Each path is a new rotation, seen through one point. The rows after it are directions, each followed by how far the rotation turns it, in degrees per step (0 if it stays put).
Each turn is a multiple of 5 degrees from 10 to 175, or 0.
Each row of a path follows its step; steps can be skipped.
path 1
step 7: [-4.812,  1.173, -0.349, -3.112,  4.661,  0.521,  1.935,  1.208, -1.742,
 -0.200, -0.634, -1.280,  1.304,  0.576, -1.548,  1.308,  2.617, -1.653,
 -0.534,  0.276, -1.724, -1.548, -0.274,  0.602, -1.595,  0.815,  3.192,
  0.941,  0.285, -0.639, -0.493,  0.888, -3.456, -0.443, -2.715,  0.532,
 -5.302, -1.576,  2.266, -0.223,  0.457, -0.360, -2.103,  3.237,  1.697,
 -1.170, -0.092, -0.159,  0.117,  3.384, -3.436, -1.911, -0.048,  0.410,
 -2.822, -3.232, -2.779, -1.921,  1.993]
step 8: [-1.231,  3.061,  0.340, -2.546, -2.253,  0.417,  2.250, -0.299, -2.285,
 -2.304,  1.508, -1.625, -0.494,  0.718,  3.144,  0.103, -1.327,  0.133,
 -1.595,  0.341,  1.078,  1.991, -4.165, -0.139, -1.009,  0.726,  0.362,
  5.468, -0.677,  0.792, -1.479,  0.374, -2.849,  0.875, -0.243,  0.634,
 -1.531,  1.453,  2.992, -2.650,  3.187, -2.056, -1.084,  0.935, -4.785,
 -0.881, -2.695, -1.298, -2.589,  2.032, -3.943,  1.480,  1.742, -2.138,
 -0.432, -1.202, -1.524,  0.205,  2.595]
step 14: [ 0.195,  0.564, -2.823,  2.338, -2.935,  1.329, -3.158,  1.614,  1.447,
 -2.093, -3.683,  0.296, -0.909,  0.665, -3.997, -0.179,  2.426,  2.640,
 -1.345, -2.104,  0.298, -1.645, -4.197, -2.297,  2.311,  1.084, -0.269,
 -0.422, -0.173,  0.574,  0.933,  1.496,  2.577,  2.398,  0.785,  0.900,
  2.647, -0.751, -3.625,  2.210,  3.927, -1.289,  2.108, -0.530,  4.026,
  0.074,  0.095,  1.797,  2.442,  0.240,  0.778, -1.815, -0.907, -2.128,
  1.635,  3.466, -0.214, -0.195, -1.776]
step 15: [ 3.636,  1.708,  2.297,  1.354,  0.862, -1.805, -2.004,  3.875,  0.730,
 -1.272, -3.962, -0.183,  1.840, -1.418, -2.611, -0.827, -0.583, -0.963,
 -2.225, -1.723, -2.025, -0.279,  1.684,  1.346, -2.952,  2.176,  1.075,
  2.503, -1.743, -1.989,  0.105,  2.601,  0.051,  0.690,  0.988, -1.625,
 -3.206,  1.503, -5.447,  2.260,  1.029,  0.580,  1.008, -0.198,  0.184,
  2.069,  0.162,  1.027,  2.318, -0.064,  3.821, -0.838, -1.633,  0.205,
  2.854,  2.777,  3.828, -0.013,  1.318]
step 17: [ 1.995,  1.524,  1.445,  3.237,  0.089,  4.287, -0.440, -4.024,  1.556,
 -1.178,  2.884, -1.125,  0.261, -4.599, -2.008, -0.977,  1.681,  1.166,
 -1.007,  3.627,  4.234,  0.699, -2.604, -0.191,  0.107,  3.160, -2.632,
  0.178,  0.055, -0.019,  0.002, -1.387,  2.690, -3.694, -2.429, -0.946,
  0.598,  1.433,  0.820,  2.037,  1.682,  1.298,  1.068, -0.920,  0.111,
  2.093, -2.079,  0.668,  1.426,  0.932, -1.582,  1.674,  1.113,  0.876,
  1.386,  3.433, -2.940, -1.535,  2.052]
step 20: [ 1.024,  0.224,  3.381,  2.183,  3.625, -0.764,  0.753, -0.716, -0.723,
 -3.141,  4.531,  0.110,  4.346, -2.134,  0.954,  0.571, -0.576,  0.001,
  1.534,  1.521, -0.060,  2.918,  5.033, -0.483,  2.028,  2.541,  2.415,
  4.370,  0.767,  1.845,  0.790, -2.779, -1.135,  3.560, -4.303,  0.433,
 -2.113, -1.415,  0.831, -0.449,  1.736, -1.843,  1.350, -1.542, -0.615,
  0.922,  0.302, -1.815,  0.159,  0.075,  0.388,  0.865, -0.586,  2.506,
 -2.075,  0.982, -0.004, -1.057, -1.307]
step 21: [ 1.130, -4.007,  2.422, -0.625, -1.305,  1.005,  1.695,  0.848,  0.845,
  2.756,  5.328,  2.408, -0.019, -0.834,  6.373,  2.669, -1.218,  1.223,
  0.512, -0.157, -0.492,  1.007, -0.590,  1.138,  1.189, -0.836, -1.651,
  3.633,  0.448,  2.389,  1.311, -2.889,  0.210, -1.865, -1.299,  1.557,
  0.125,  0.453, -0.727,  0.642,  1.371,  2.813, -0.133, -3.869, -0.895,
 -2.186,  0.501, -2.390, -0.839,  0.536,  0.942, -2.712,  1.200,  2.096,
 -2.180,  1.275, -3.489, -2.117,  0.167]
step 26: [-3.406,  1.026, -1.071,  0.137, -2.381,  0.775, -0.699,  2.071, -2.096,
  1.935,  1.270, -3.316, -1.187, -1.571,  3.662, -1.539, -1.902,  3.280,
  0.409,  2.409,  2.431, -0.638, -7.797, -0.839,  2.445, -1.783, -0.144,
  0.757, -3.429, -0.472, -0.629,  1.100,  0.730,  0.479, -0.041,  0.108,
  1.405,  0.135,  0.788, -1.718, -4.109, -2.401, -0.202,  0.532,  1.127,
  0.666, -1.373,  1.775, -0.790,  0.664, -1.410, -2.322, -0.289,  0.277,
  1.879, -3.226, -2.523,  0.322, -1.590]
Directions:
[ 0.532,  0.144,  0.505, -0.232, -0.281, -0.557, -0.078, -0.337,  0.156,
  0.039, -0.241,  0.132,  0.984,  0.206, -0.281,  0.748, -0.584, -0.017,
  0.023,  0.146, -0.105, -0.556,  0.595, -0.447, -0.079,  0.356,  0.980,
  0.181, -0.708, -0.667,  0.345, -0.655,  0.500,  0.001,  0.503,  0.449,
 -1.200, -0.841, -0.282, -0.098, -0.648, -0.268,  0.072,  0.275, -0.809,
 -0.085,  0.395,  0.847, -0.019,  0.298,  0.017, -0.487,  0.323,  1.273,
 -0.421,  0.178, -1.293, -0.391,  0.228] : 80
[ 0.099, -0.477, -0.565, -1.488,  0.049, -0.026,  0.132, -0.125, -1.140,
  0.114, -0.011, -0.169, -0.297,  0.175,  0.445,  0.322, -0.008, -0.584,
  0.059,  0.308,  0.322, -1.007, -0.206,  0.638,  0.125, -1.238,  0.547,
  0.474, -0.212,  0.167,  0.409, -0.347, -0.733,  0.115, -0.135,  0.154,
 -0.471,  0.612,  0.203, -0.481, -0.190, -0.103,  0.689,  0.315, -0.118,
  0.452, -0.274, -0.172,  0.329,  0.038, -0.588,  0.604, -0.472, -0.331,
  0.294, -0.113, -0.569, -0.892, -1.461] : 20
[-0.018, -0.276,  0.692,  0.351,  0.643, -0.172,  0.937, -0.051, -0.575,
 -0.095,  0.165,  0.011, -0.200,  0.652,  0.538, -0.222,  0.939,  0.238,
 -0.316,  1.224, -0.295, -0.041, -0.504,  0.345,  0.226,  0.270,  0.222,
  0.852,  0.346,  0.273, -0.635,  0.103,  0.521, -0.171,  0.074,  0.539,
 -0.022, -0.572,  0.528,  0.561, -0.038,  0.752,  0.344, -0.463, -1.501,
  0.187,  1.497, -0.075,  0.246,  0.208, -0.439,  0.484,  0.257, -0.247,
  0.585, -0.113,  0.231, -0.191,  0.425] : 85
[ 0.861,  0.787,  0.505,  0.782, -0.242, -0.006, -0.180,  0.779, -0.876,
  0.693, -0.320, -0.021, -0.525, -0.769, -0.059, -0.252, -0.010,  0.063,
  0.809,  0.075, -0.794, -0.291,  0.824, -0.259, -0.348, -0.672,  0.804,
 -0.185,  0.324,  0.058, -0.326,  0.361,  0.568, -0.263,  1.169,  0.234,
 -0.388,  0.641,  0.584,  0.160, -0.700, -0.045, -0.339, -0.634, -0.205,
 -0.111, -0.599, -0.572, -0.466, -0.566,  0.072,  0.034,  0.244, -0.183,
  0.682, -0.959, -0.186,  0.508, -0.422] : 110
[ 0.444,  0.270,  0.216, -0.060, -0.076,  0.155,  0.697,  0.133, -0.327,
 -0.138, -0.318,  0.700,  0.764, -0.361,  1.496, -0.019,  0.097,  0.597,
 -0.895,  0.232,  0.566,  0.614, -0.060, -0.151,  0.079,  0.026,  0.185,
  0.426, -1.030,  0.628, -0.628,  0.218, -0.095,  0.211,  0.124, -0.356,
 -0.332,  0.256, -0.516,  0.162, -0.403, -0.357,  0.153, -0.711,  0.868,
 -0.483,  0.260,  0.912,  0.120, -1.149,  0.800, -0.571,  0.154, -0.038,
 -0.140, -0.228,  0.730, -0.594, -0.823] : 65
[-0.287, -0.868, -0.431,  0.454, -1.152, -0.653,  0.737,  0.473, -0.492,
 -0.302,  0.196, -0.280,  0.317,  0.116,  0.211,  0.018, -0.305,  1.190,
  0.157, -0.610,  0.374, -0.543, -0.902,  0.404,  0.287,  0.016,  0.181,
 -0.805,  0.063,  0.239,  1.116, -0.162,  0.466, -0.459, -0.307,  0.533,
 -0.477,  0.087,  0.519, -0.142,  0.484,  0.829, -0.464,  0.358, -0.367,
 -1.213,  0.024, -0.065, -0.185, -0.071,  0.395, -0.336,  0.110,  0.525,
  0.461, -0.109,  0.579,  0.538, -0.704] : 145
[-0.533,  0.901, -0.669,  0.660,  0.019, -0.393,  0.175,  0.413, -0.367,
  0.549, -1.378, -0.525,  0.638, -0.055,  0.477, -0.541, -0.194, -0.229,
  0.360,  0.112,  0.894, -0.229, -0.591,  0.165, -0.036,  0.670, -0.025,
 -0.628, -0.309, -0.758, -0.558, -0.017, -0.775, -0.343, -0.145, -0.284,
 -0.496, -0.723, -0.484, -0.107,  0.495,  0.917,  0.078, -0.979,  0.321,
  0.669, -0.331, -0.607, -0.165, -0.175, -0.434,  0.389, -0.318,  0.451,
  0.694,  0.138, -0.531, -0.502,  0.315] : 35
path 2
step 0: [ 0.522, -0.951,  3.184, -0.325, -0.436, -2.053,  0.241,  4.038,  1.355,
  2.176, -0.723, -2.690,  0.516,  1.091,  1.156,  1.130,  0.436,  0.053,
 -0.480,  2.331,  0.600,  0.522, -1.229, -2.859, -1.820,  4.440,  1.771,
  0.443,  0.811,  0.084, -0.150,  3.610,  0.590,  1.972, -1.165,  0.769,
 -0.802, -1.186, -0.287,  0.917, -1.439,  1.884, -0.376, -0.727,  2.756,
  3.449, -1.002, -3.228, -1.275,  1.991,  2.261, -2.516,  1.326,  2.240,
  4.597,  2.894, -1.799,  1.124,  1.429]
step 2: [-0.397,  1.020,  1.124,  1.411, -0.145, -3.474, -2.563, -0.683, -0.667,
 -0.909,  0.353, -0.799, -0.969,  0.077, -3.464, -0.391, -1.479, -5.147,
 -1.464,  0.848, -1.640, -2.315,  0.027, -2.706, -1.054,  3.928,  0.834,
 -1.110, -2.998, -3.118,  0.400,  2.213, -0.874,  1.602,  0.827,  0.027,
 -0.507,  1.137, -1.999, -1.305, -3.689,  0.843, -0.289, -1.360, -3.906,
 -0.958,  1.657,  2.592, -1.999,  2.763, -0.698, -1.371,  0.186,  0.425,
  2.538,  1.040, -2.026,  1.583,  1.096]
step 7: [-0.688, -1.331,  0.007, -1.405, -0.536, -2.141, -3.047,  3.231,  0.477,
 -3.755, -0.071,  0.080, -0.849,  1.085, -1.455,  1.663, -0.081, -3.835,
  0.507,  3.589,  0.764,  2.707,  0.250, -2.568, -1.783,  1.640,  2.815,
  1.150, -0.314, -4.180, -0.845, -1.657,  0.136,  2.379,  0.570,  0.080,
 -1.876,  4.085, -0.167, -1.149, -2.290,  1.000,  0.237, -0.699,  3.385,
 -0.437, -1.900, -2.706, -0.926, -0.206,  1.979,  1.291,  0.910,  1.661,
  0.679,  2.236,  2.082,  1.444, -1.600]
step 8: [-1.343,  2.028, -1.053, -2.314, -0.521, -1.529,  1.999,  1.053, -1.446,
 -4.231,  0.093, -5.091, -1.903, -0.722,  1.354,  0.946,  1.216, -3.141,
 -2.082, -0.090,  2.400, -0.582,  1.848, -3.090, -1.706,  2.319, -1.374,
  0.393, -0.193,  2.014,  2.059, -0.717,  0.359, -2.394, -2.116, -1.433,
  1.350, -2.105,  0.617, -0.768, -2.686, -1.217, -1.909,  0.917,  0.891,
 -0.480,  1.442, -0.261, -0.339,  0.393,  1.930,  0.821,  1.496, -3.034,
  0.760,  0.069,  3.267,  4.442,  1.634]
step 13: [-3.306,  2.395,  2.189,  0.765,  0.558, -1.503, -1.615,  3.323, -0.613,
 -3.599,  2.720, -1.360, -0.076, -0.162,  0.875,  1.234, -0.803, -2.418,
 -1.538,  0.854,  2.893, -1.279, -0.058, -2.344,  0.509,  0.701,  0.184,
 -3.696,  0.469,  0.953, -0.462,  3.739,  1.428, -0.476,  2.515, -0.954,
 -0.229, -2.148,  1.045,  2.014,  0.120,  2.076, -0.221,  1.773,  1.964,
 -1.248,  2.255,  0.023,  2.656,  1.018, -1.914, -3.365, -0.148,  1.013,
  4.153,  3.374,  0.392,  0.885,  0.094]
step 17: [-0.144,  0.372, -3.534, -0.291, -0.330, -2.725, -1.674,  2.284, -0.655,
  0.822,  2.806, -2.959,  1.504, -1.817,  1.527, -2.462,  0.650,  0.131,
 -1.601, -1.392, -0.282, -1.696,  0.549,  0.901, -2.835, -1.607,  0.989,
 -2.858, -1.770, -1.388, -1.873,  1.218, -3.442,  0.616, -2.084,  1.692,
  1.592, -4.057, -3.121,  0.294, -2.938, -2.822, -2.712, -0.523, -0.725,
  1.631, -0.293, -2.029,  0.189,  2.234,  1.389,  0.727, -3.798, -1.783,
  1.706,  0.775, -1.544,  0.247,  0.799]
step 21: [ 2.849, -0.330, -0.106, -1.574, -1.794, -3.535, -1.405,  1.134,  0.919,
  0.017,  0.446, -1.285,  0.959, -0.611, -1.651,  0.894,  2.923, -2.184,
  0.926, -0.176,  1.358, -1.395,  1.015, -5.308,  1.538,  1.979,  0.424,
 -1.173, -0.811,  0.994, -1.273, -3.858, -2.266,  0.225, -1.373, -0.994,
  1.349, -0.376,  2.320, -4.030, -0.025,  2.742, -1.582,  2.967,  1.528,
  1.460,  1.406,  1.812,  1.423,  1.368,  3.088,  0.808, -0.359, -1.166,
  0.888,  2.169,  1.686,  1.515, -3.451]
step 27: [ 0.159,  0.799,  3.982, -0.331, -0.970, -2.480, -0.363, -0.154, -0.506,
  0.141,  1.134, -0.927, -1.907,  1.326, -1.280, -0.640,  1.528, -5.567,
  0.635,  2.664,  1.372, -4.143,  1.042, -0.584, -2.469,  3.758,  0.032,
 -2.241,  0.941,  3.650, -0.166,  1.507, -0.210, -0.798,  2.103, -0.583,
 -0.050, -0.289, -2.727, -2.567,  0.127,  1.582,  1.559, -2.050,  1.725,
 -1.229,  0.932,  0.093, -1.066, -0.209,  2.235, -1.933,  2.560,  2.106,
  0.538, -1.249, -3.962, -0.917,  0.565]
Directions:
[ 0.290,  0.454,  0.512, -0.336,  0.488, -0.095,  0.322, -0.406,  0.160,
  0.364,  0.453,  0.889, -0.316,  0.221,  0.382, -0.091,  0.586,  0.518,
  0.484, -0.561,  0.179,  0.261,  0.174, -0.315,  0.398,  1.313, -0.155,
 -0.114,  0.673, -0.668, -0.320, -0.128, -0.395, -0.185,  0.518, -0.093,
 -0.016, -0.480, -0.422,  0.610, -0.498, -1.001, -0.659,  0.074,  0.363,
  0.525,  0.665, -0.469,  0.617, -0.761,  0.400,  0.709, -0.722,  0.362,
  0.465,  0.358,  1.085,  1.068,  0.072] : 85
[-0.809,  0.122, -0.353, -0.132, -0.709,  0.339,  0.171,  0.048,  0.268,
  0.767,  0.343, -0.095, -0.535,  0.096,  0.306,  0.477, -1.545, -1.100,
  0.188, -0.238,  0.555, -0.046,  0.575, -0.024,  0.868,  0.063,  0.754,
  0.241,  0.255,  0.377, -0.372, -0.325, -0.606,  0.548, -0.638, -0.230,
 -0.134,  0.053, -0.781,  0.260,  0.015,  0.430,  0.703, -0.011, -0.850,
  0.052,  0.014,  0.347,  0.582, -0.652,  0.705, -1.058, -0.120,  0.345,
  0.157, -0.435,  0.695,  0.459, -0.342] : 130
[ 0.237,  0.692, -0.179,  0.002,  0.633, -0.343, -1.331, -0.313,  0.326,
  0.499, -0.043,  0.781,  0.180,  0.617, -0.254, -0.060, -0.139, -0.053,
  0.390, -0.185, -0.004, -1.279,  0.004, -0.068,  0.626, -0.812, -0.387,
  0.126, -0.080,  0.400, -0.864,  0.464, -0.212, -1.313,  0.825, -0.515,
 -0.735, -0.180,  0.673,  0.081, -0.419, -0.071,  1.063,  0.028,  0.421,
  0.177, -0.033,  0.581,  0.174,  0.555,  0.417,  0.055,  0.382, -0.113,
  0.386, -0.808, -0.105,  0.239, -0.411] : 45
[ 0.039,  0.391, -0.371, -0.246,  0.414,  0.409, -0.561,  0.722, -0.589,
 -0.441,  0.987, -0.460, -0.703, -0.125,  0.121, -0.472, -0.350,  0.663,
 -0.172, -0.343, -0.325,  0.432,  0.276,  0.293, -0.379, -0.151, -0.314,
 -0.288, -0.055,  0.424, -0.018, -0.395, -0.217,  0.609,  0.851,  0.342,
  0.701, -1.173,  0.219,  0.102, -0.324,  0.087, -0.401,  0.462, -0.600,
  0.899, -0.417,  0.920,  0.706,  0.679, -0.149, -0.120,  0.953, -0.606,
 -0.767, -0.557,  0.842,  0.333,  0.461] : 160
[-0.088,  0.023,  0.682,  0.441, -0.254,  0.196,  0.851,  0.273,  0.289,
 -0.124, -0.173,  0.359, -0.469,  0.340,  0.055,  1.180,  0.944,  0.093,
 -0.518, -1.233,  0.412, -0.338,  0.064, -0.080,  0.635, -0.444,  0.307,
  0.482, -0.079, -0.051, -0.110, -0.678,  0.634,  0.572, -0.650, -0.104,
 -0.501, -1.604, -0.259, -0.174, -0.152, -0.186,  0.507,  0.635,  0.542,
 -0.436, -0.197,  0.862,  0.119,  0.325,  0.004,  0.429,  0.794, -0.278,
  0.291,  0.699, -0.484, -0.149,  0.232] : 140
